In the rows, zero is written as 128.
A single turn carries every row of the set below to another of its rows. Some are shown first; where does it send the rows asked next?
dinul: [156 120 124 125 131 138 114 153 128 112 157 130 139 128 117 114  99  94
 153 156 147 142 108 108 124 148 125 143  90 127 132]
nud: [181 126 160 141 106 154 121 133 101 134 128 137 154 123 134  89 116 122
 137 159 163 138 149 133 149 122 139 122 114 133 134]
gefu: [159 124 151 123 106 132 123 127  88 143 153 144 152 119 115  95 129 117
 138 160 173 133 134 139 144 120 119 123 110 135 122]
denu: [131 161 177 146 124 101 143 152 138 129 128 113 142 114 127 114 120 118
 125 138 139 143  93 114 122 146 167 146 129 128 121]
zolu: [120 138 137 131 124 102 155 175 120 137 115 139 160 124 148  81  99 129
 150 125 124 139 115 110 120 129 144 130 126 137 136]
zaz: [157 130 134 134 110 117 149 125 124 145 152 143 143 117 117 106  92 115
 153 174 137 137 137 131 128 133 137 135  85 111 105]
rer: [142 146 139 111 110 153 139 135 127 143 139 152 166 115 153 119 122 130
 147 145 147 121 137 124 127 161 134 137 130 144 159]
Nin: [143 131 139  99 117 134 132 140 111 142 159 169 167 124 152 104 129 134
 150 149 138 128 132 103 139 152 141 133 120 139 145]
koset: [140 148 152 152  85 130 131 157 139 128 157 142 113  92 145  98  84 123
 137 151 141 138 118 115 131 138 135 151 105 126 136]
dep: [126 156 171 150 119 121 153 142 144 133 150 125 138 112 132 118 113 120
 141 128 134 144 104 109 132 148 162 151 122 142 142]
Baseb: [159 138 148 110 107 107 128 152 129 138 157 157 175 140 162  99 117 131
 140 161 136 142 136 108 141 152 132 127 121 135 145]
Sig: [163 138 132 138  78 133 130 125  88 130 141 124 167 124 141 105 124 120
 141 155 153 126 152 126 147 142 131 140 103 107 115]
laluz: [107 145 135 142 118 101 152 167 125 130 123 140 160 125 151  91 106 125
 146 121 136 152 122 122 127 127 126 146 137 140 142]
Lebod: [112 129 130 128 132 108 145 173 111 121 122 135 166 138 151  87 116 123
 147 121 130 155 119 108 131 129 135 143 130 134 130]
zemu: [136 167 141 111 119 118 125 137 112 139 120 143 156 134 162  94 135 139
 120 158 157 126 109 135 141 136 144 131 139 128 119]
vemur: [147 120 151 132 127 142  99 170 123 104 126 118 131 132 134  91 106 109
 130 164 158 146 110 114 115 135 143 145 106 127 101]
pegiv: [169 117 156 132  83 160 129 148  93 127 138 121 162 123 149  97 121 123
 135 154 153 141 154 126 148 139 131 129 107 121 121]
givo: [151 123 169 144 121 154 131 136 107 127 114 138 133 100 121 103 112 121
 129 163 159 153 138 146 126 117 139 149 116 114 102]
Lodug: [138 127 167 129 130 112 143 161 133 121 159 115 158 129 124 123 121 107
 146 133 128 154 104  93 125 161 158 144 108 134 131]
deven: [123 123 134 118 135 112 153 176 110 133 112 136 172 122 132  97 109 117
 152 122 130 141 113 109 112 141 133 133 127 129 144]
zafu: [113 158 163 140 120 118 150 147 125 124 139 109 141 112 133 124 132 117
 127 125 140 144  93 112 133 150 159 160 127 125 120]
fenav: [121 152 144 109 107 119 119 144 109 127 134 137 167 136 161 108 146 131
 121 153 163 134 127 132 128 147 126 150 143 125 111]
res: [139 130 163  98 110 130 119 163 102 128 122 137 173 120 151 110 144 128
 116 154 161 140 124 125 118 154 125 139 144 120 126]
vak: [149 122 158 141 106 151 136 149 117 119 118 112 142 125 141 104 108 119
 127 166 151 157 140 148 127 131 135 148 107 107  86]
luv: [123 130 146 137 129  99 139 177 125 122 108 132 174 132 144  92 109 118
 146 128 139 153 126 118 112 133 131 142 139 138 140]
Vamo: [162 137 148 128  73 136 140 146 105 145 138 109 155 125 142  96 111 122
 129 161 162 124 135 148 138 140 123 116 105 123 110]
vake: [156 136 147 137 126 126 134 122  94 128 123 146 137 102 115 105 116 116
 128 164 151 151 123 137 143 116 138 147 108  90 103]
manak: [110 130 131 130 127 110 149 167 115 124 120 136 172 122 135 107 114 111
 149 117 139 151 120 120 119 136 118 148 136 135 152]
Tenin: [148 147 162 151 110 117 104 156 125 120 120 138 122  95 125  91  99 118
 124 165 161 133 113 118 108 128 147 152 119 117 116]
vamap: [165 116 144 132 132 145 145 127 123 140 146 148 140 113 109 110  96 108
 153 164 148 150 133 139 134 127 128 131  93 125 126]
Kiz: [140 139 133 143 111 146 128 144 127 114 168 142 122 106 133 116 101 104
 140 142 149 156 109 119 150 137 112 156 105 127 149]
fugi: [121 143 141 136 124 107 151 168 118 131  97 137 168 109 137 100 106 121
 143 122 138 138 119 120 110 136 134 142 141 128 151]
pekuv: [154 134 137 133 110 125 140 137 102 121 128 119 146 125 138 105 112 115
 127 169 143 154 126 138 145 129 135 146  99  85  86]
fefof: [175 148 137 147 101 127 122 112  98 135 131 141 159 123 127  97 119 121
 142 162 163 124 147 133 149 126 140 131 111 122 128]
vola: [137 134 124 128 119 150 118 158 105 100 140 113 128 124 142 110 118 103
 125 147 151 150  95 115 145 140 127 154 105 105 110]
loze: [147 125 146 140  83 131 155 142 126 139 160 132 141 113 139 109  92 119
 145 163 136 150 147 136 135 138 124 144  89 109 103]
kulo: [154 144 161  98 124 131 126 156 107 140 109 144 160 119 151  97 131 135
 113 158 155 130 105 127 132 142 142 118 142 122 134]
kud: [121 143 158 137 128 118 148 140 130 123 164 124 148 121 123 128 128 108
 146 123 133 152 103 102 136 152 154 157 115 137 138]
Rim: [121 132 169 129 134 126 139 158 116 116 146 111 147 123 128 120 139 110
 130 127 139 157  93 104 130 150 158 153 121 128 118]
tiv: [172 132 140 122  93 109 130 135  93 144 147 125 164 128 122  99 118 113
 134 169 164 128 131 137 141 133 120 115 102 115 113]
meb: [111 141 125 128 128 117 157 163 102 130 110 139 161 116 146  95 113 125
 148 114 128 140 110 112 130 133 138 143 131 124 142]
sud: [138 135 182 133 138 108 134 163 130 123 134 113 149 128 123 108 125 113
 129 138 140 154  92 104 120 147 166 140 124 133 119]
viv: [158 128 143 133 103 124 119 165 140 128 145 131 131 115 129  95  82 115
 149 167 141 124 119 104 104 151 148 136  89 125 120]
dono: [150 129 157 130  86 159 136 137  99 145 145 128 143 116 136  95 121 125
 134 153 172 129 140 150 142 125 120 123 114 140 120]
pivu: [144 141 178 141 121 112 148 162 147 132 144 115 147 122 131 113 107 117
 141 137 126 146 104 102 120 156 168 138 113 140 136]
tono: [138 158 135 146 101 124 123 144 107 115 133 133 119  89 133 110 109 114
 119 149 154 140  97 120 140 134 131 161 117  96 125]
ker: [157 152 149 120  98 125 136 147 144 139 138 142 176 134 162 114 110 126
 140 156 145 134 140 129 131 162 124 131 132 139 157]
Bak: [154 112 159 138 105 160 152 143 127 134 153 138 138 109 129 113  94 112
 142 158 144 164 144 146 140 132 115 142 100 123 126]

ker turns into fenav
manak turns into luv
dono turns into pegiv
Now these:
pivu turns into zafu
koset turns into vola
givo turns into Bak

A single turn carries every row of the set below to another of its rows. Some are shown first; where does it send the rows asked next?
zudug: [148 114 132 133 129 130 134 142 103 130 137 125 153  93 100 106 145 115
 140 124 129 115 105 132 115 135 139 152 121 121 121 140 118 134 130 121
 146 137 135 131 128 111 119  94 126 142 134 158 139 170 120 130 109]
Gilo: [133 136  99 118 123 121 132 124 132 139 137 131 146 127 107 160 130 139
 101 166 152  84 129 115 154 139 132 123 119 116 128 138 107 164 127 132
 109 112 134 106 119 107 152 154 127 123 121 109 130 111 136 127 126]
lavep: [153 106 120 118 149 153  97 118 130 130 107 137 119 105 104 108 124 110
 148 132 146 131  94 128 108 158 134 114 117 103 109 126 109 111 139 128
 152 106 142 149 136 111 123 109 128 127 133 148 144 149 119 140 142]
pumov: [134 136  99 118 122 123 131 125 134 138 139 132 144 130 105 159 131 140
 100 167 152  83 127 114 154 140 133 122 118 114 126 137 108 161 128 132
 110 111 132 107 119 107 153 154 127 120 121 108 128 110 135 128 127]
Pes: [131 126 145 112 135 111 121 141 124 135 122 116 136 131 102 107 112 110
 153 110 132 125 101 111 126 167 133 116 112 112 120 141 120 115 139 112
 130 109 149 130 160 120 126 116 133 123 149 177 140 146 131 163 133]
busik: [132 140  97 117 122 119 130 123 131 136 137 130 148 129 104 160 130 140
  99 169 150  88 126 114 154 137 131 120 116 118 125 140 108 160 127 134
 107 114 135 107 116 109 152 158 125 126 121 108 128 110 139 123 126]
sof: [125 134 141 113 136 100 115 137 114 130 116 113 147 123 103 110 104 113
 152 112 125 145 100 113 128 161 127 114 111 121 115 148 119 116 134 117
 123 117 158 130 151 127 124 126 130 138 145 175 141 146 148 152 134]
zad: [149 120 119 112 143 143  88 120 129 122 106 137 128 114  95 109 126 110
 138 144 145 142  78 124 108 152 133  99 106 111  94 134 114  92 144 134
 143 110 148 151 123 115 123 119 125 132 136 144 129 145 129 125 143]
lave: [152 115 134 127 124 135 135 148 112 129 143 127 148 107  92 101 153 111
 134 129 136 103  95 127 114 138 144 145 116 118 116 137 121 121 137 119
 149 132 129 132 129 108 119  90 126 130 139 158 127 166 112 133 107]
potuz: [133 139  98 117 121 119 129 124 133 137 138 131 147 131 104 160 132 139
  98 170 152  85 124 114 154 138 132 118 116 116 123 139 109 159 129 134
 107 112 134 107 116 109 151 157 125 124 122 108 125 109 137 124 126]
vif: [142 133 129 127 123 114 122 143  96 120 134 124 167  98  91 108 145 117
 130 138 127 135  88 130 115 126 136 136 108 134 103 149 122 115 134 129
 136 144 145 132 111 119 117 109 121 152 133 155 125 165 136 111 109]
lonuf: [146 122 116 115 147 138  86 116 121 121 102 136 134 103  99 113 119 113
 142 141 140 154  82 128 109 148 128 103 109 116  97 136 112 101 138 135
 140 116 153 150 120 119 121 123 125 142 130 144 137 149 138 122 143]
tem: [128 128 143 114 137 106 120 137 117 134 119 113 141 123 105 109 105 112
 156 108 127 135 105 114 128 164 128 120 115 116 120 144 119 121 135 114
 127 113 153 130 158 124 125 121 131 133 146 176 145 147 139 160 134]
dape: [133 137 100 117 120 120 132 125 136 137 140 131 146 132 104 159 133 137
  98 170 154  82 126 113 154 139 133 120 116 117 124 141 109 158 129 131
 110 114 133 108 120 106 151 154 127 120 123 107 126 110 134 125 128]
Luri: [146 116 116 120 151 140  89 113 118 124 101 135 133  95 106 114 115 114
 148 133 138 155  93 132 111 150 127 112 115 114 105 133 108 115 133 132
 143 116 153 149 126 117 121 120 126 145 129 146 147 151 138 128 145]
lilon: [131 130 147 107 131 110 118 143 127 133 124 116 136 139  95 105 116 107
 147 117 134 124  92 108 125 165 134 109 107 114 112 144 123 104 143 114
 128 108 150 131 156 121 126 118 130 121 151 176 131 143 131 159 132]
luso: [144 132 133 120 118 119 122 149 105 120 138 125 161 112  85 105 153 113
 125 143 131 123  78 126 113 128 141 128 104 129  99 147 125 103 141 129
 138 139 140 134 112 115 118 104 121 141 138 154 114 163 127 114 108]
tek: [131 138  99 119 120 116 130 123 133 136 138 130 149 129 105 160 130 139
  98 170 151  88 126 115 155 137 130 120 116 120 124 144 108 160 127 132
 108 117 134 107 118 108 150 157 126 125 122 107 128 111 139 123 129]
dorar: [132 135 101 118 121 121 133 125 136 139 140 131 145 131 105 159 131 137
  99 168 154  81 128 114 154 140 133 122 117 117 127 141 108 162 128 130
 110 114 131 108 122 106 151 153 127 120 123 107 128 110 134 126 128]
remef: [131 137  98 119 122 117 131 123 132 136 138 129 148 127 107 160 129 138
  99 167 150  88 129 114 155 137 130 123 118 119 127 143 107 164 125 131
 109 117 133 107 119 108 151 156 127 124 121 107 131 112 139 124 128]
pedim: [150 108 117 121 153 149  96 114 123 128 104 136 126  95 109 111 117 113
 152 128 141 143  97 132 111 155 129 118 119 108 111 128 107 120 133 129
 148 111 147 149 133 113 122 113 128 139 130 148 150 152 129 136 144]
zet: [128 138 146 105 131 103 114 143 123 129 121 116 142 140  94 106 114 109
 144 121 131 134  88 107 126 161 132 103 103 119 106 148 124  98 144 117
 124 112 154 132 149 124 125 125 129 127 152 175 127 142 139 151 132]
ropa: [134 138  98 116 121 121 131 124 134 138 138 131 145 131 104 160 132 138
  97 169 153  83 125 114 153 140 133 120 116 115 125 138 108 159 129 133
 108 111 133 106 118 107 152 154 126 121 122 109 127 109 135 126 125]
Miz: [143 123 129 131 129 120 127 140  94 125 133 123 162  89 100 110 140 117
 138 127 125 132 100 134 117 130 135 148 118 130 114 145 118 131 127 126
 140 144 142 131 120 117 117 103 124 153 132 157 137 169 134 119 110]
Lotu: [131 140  99 117 120 117 130 125 134 137 139 131 147 132 103 159 131 138
  97 170 152  85 125 113 154 138 132 118 116 120 123 143 110 158 128 131
 108 115 133 107 118 107 151 157 126 122 123 107 125 108 137 123 128]
nonit: [133 137  97 118 123 120 130 123 131 137 137 130 148 126 107 161 129 140
 100 166 151  87 128 115 154 139 131 122 119 117 127 139 108 164 127 134
 108 113 134 106 118 108 151 157 125 126 120 108 129 111 139 125 126]
boke: [153 112 120 114 145 151  93 122 133 126 109 138 121 114  98 106 129 109
 141 139 148 130  83 124 107 156 136 105 109 105 101 128 112  99 144 129
 149 106 142 150 130 111 123 111 128 125 136 147 133 146 120 135 142]
sogi: [132 135  99 120 122 120 133 124 135 138 139 131 146 127 107 159 130 139
 101 167 152  83 130 115 156 139 131 123 119 118 128 142 108 165 126 130
 109 116 132 107 121 107 150 154 127 122 121 108 131 112 135 126 128]
Pomod: [126 139 144 108 132  98 112 139 116 127 117 114 147 131  98 110 108 112
 147 120 126 144  91 110 127 159 128 106 105 122 108 149 122 105 139 118
 122 116 159 131 146 127 124 129 127 135 148 174 133 143 147 148 134]
tugen: [150 124 135 121 119 130 129 150 113 125 142 127 151 116  85 100 158 111
 127 140 136 108  83 124 111 134 146 133 107 122 106 140 125 105 144 124
 145 133 132 133 120 110 119  96 124 130 142 155 116 162 115 124 106]

dorar turns into dape
vif turns into Miz
sof turns into tem
Now these:
lonuf turns into Luri

